In the rows, zero is written as 128.
Rotation paths and how fast each direction turns (degrees a step)
Each turn is a multiple of 5 degrees from 10 to 175, or 0.
Each row of a path follows its step; steps can be skipped.

step 0: [137 132 140 136 137 134 130 133 113 129 133 128 127 122 117 122 112 132
 138 129 138 132 114 127 135 150 124 124 125 127 131 144 130 124 127 120
 133 140 130 134 128]
step 2: [140 118 130 109 126 133 119 126 130 122 132 142 134 126 134 130 134 127
 149 135 144 131 136 122 136 119 122 133 132 135 115 128 129 124 138 121
 127 127 127 128 142]
step 3: [133 127 117 133 120 142 127 122 136 133 125 124 132 126 138 120 139 128
 122 126 130 126 129 105 122 134 106 136 123 125 127 117 131 134 132 120
 119 141 127 127 117]
step 4: [135 125 134 129 110 132 124 132 133 136 116 123 128 146 150 125 124 126
 123 127 125 128 137 119 129 134 138 124 128 139 137 133 124 130 114 117
 137 117 129 128 129]
step 5: [117 137 133 139 133 123 123 128 112 135 143 135 133 121 140 141 124 129
 132 108 125 127 139 125 118 131 119 126 127 133 126 132 130 122 108 125
 126 124 121 133 129]
step 7: [123 143 135 134 121 139 125 123 130 120 133 116 136 128 116 128 137 134
 143 127 139 135 114 131 128 115 133 123 133 131 127 122 140 133 128 128
 142 119 113 120 132]
step 10: [121 130 151 121 122 137 134 117 128 125 138 128 120 134 128 132 118 124
 124 115 115 120 133 129 132 125 130 135 118 115 117 122 118 143 130 129
 119 132 126 136 121]
step 11: [134 123 131 126 129 135 122 131 139 131 141 141 120 126 125 125 126 143
 133 129 115 109 129 124 128 135 133 137 143 130 126 145 118 123 140 121
 130 120 124 128 139]
step 12: [116 132 119 142 124 129 138 120 140 120 130 125 139 109 132 127 120 123
 124 123 137 115 118 113 132 131 133 134 128 135 130 132 132 125 137 122
 134 139 122 143 131]
step 13: [127 119 115 133 131 122 142 131 133 112 122 116 125 144 134 141 116 135
 138 138 125 129 139 120 143 121 130 129 123 133 136 122 127 120 126 115
 127 124 126 123 133]
Directions:
[124 133 127 129 126 127 131 125 125 124 128 130 129 127 128 128 130 132
 124 127 125 131 127 126 130 128 123 134 123 128 129 127 126 129 127 132
 127 128 129 132 125]	155
[125 126 130 127 126 127 128 128 124 125 127 130 124 127 132 134 126 128
 132 129 128 127 129 131 129 129 129 125 130 128 133 127 128 126 123 130
 126 135 129 129 125]	85
[130 124 133 129 130 131 128 129 129 124 129 128 127 127 129 126 127 126
 126 128 124 134 124 130 128 129 128 132 131 128 126 129 129 132 129 130
 127 134 129 127 134]	40

step 2: [133 144 133 136 133 130 130 124 124 130 137 116 132 128 126 120 125 136
 126 139 122 116 126 132 115 132 119 126 147 145 123 135 130 119 123 135
 136 145 136 120 129]
step 4: [136 139 125 136 130 143 114 123 131 151 128 116 117 132 132 122 142 128
 120 136 139 124 116 137 127 125 123 124 127 121 128 138 130 127 123 125
 125 119 132 128 117]
step 5: [138 147 120 133 149 133 122 125 127 132 139 116 121 121 141 127 125 131
 115 137 142 119 129 131 131 130 115 125 132 128 130 138 126 127 138 133
 128 137 124 119 129]
step 7: [127 137 142 136 142 140 124 124 133 139 119 119 120 135 123 115 128 126
 127 127 129 120 128 127 128 138 126 110 134 142 131 134 136 131 111 118
 119 128 133 134 120]
step 8: [135 137 134 138 134 134 126 111 136 126 132 127 120 125 136 134 129 136
 122 131 130 107 132 126 137 125 118 114 119 130 131 151 131 132 125 113
 124 126 125 131 121]
step 9: [141 148 132 123 131 127 133 124 126 131 130 119 120 117 143 124 141 134
 121 129 130 123 133 141 144 126 129 125 119 125 126 141 123 127 118 117
 132 130 136 131 144]
step 10: [136 147 131 135 138 136 131 130 131 124 130 116 133 118 131 110 137 120
 127 130 127 123 134 131 131 129 116 120 132 143 133 124 121 127 111 134
 132 136 141 137 137]
step 11: [131 137 129 146 133 119 136 126 132 121 124 129 128 133 125 125 125 128
 120 122 124 111 122 132 133 119 112 116 126 141 129 140 125 131 108 140
 130 129 137 133 117]
step 12: [128 143 122 132 123 129 138 122 132 141 125 125 122 136 124 122 129 131
 117 129 129 127 113 140 144 114 123 127 132 126 125 147 135 134 115 118
 134 126 134 141 124]
step 13: [138 140 123 129 138 148 138 124 129 133 140 126 131 118 129 123 135 129
 122 144 139 126 130 130 137 120 121 129 140 132 131 141 137 136 127 129
 147 130 133 134 131]
Directions:
[124 126 122 130 133 125 134 127 130 127 127 125 124 127 123 125 126 129
 130 128 130 130 128 131 129 128 128 128 128 128 129 127 134 133 128 127
 127 128 127 124 127]	60
[125 127 131 131 128 126 130 127 124 131 131 128 130 130 124 126 127 133
 127 128 125 127 123 126 127 126 132 119 129 129 128 126 126 130 127 129
 127 127 125 131 127]	85
[129 130 129 128 130 126 131 130 127 127 129 125 127 124 124 130 130 124
 127 123 130 128 130 126 125 124 134 127 133 132 130 129 126 124 130 128
 130 129 128 125 132]	90
[126 130 129 122 126 126 129 133 126 132 125 129 127 129 128 127 130 126
 130 129 126 126 126 136 130 129 129 128 128 127 125 128 128 125 124 127
 127 122 126 123 127]	135
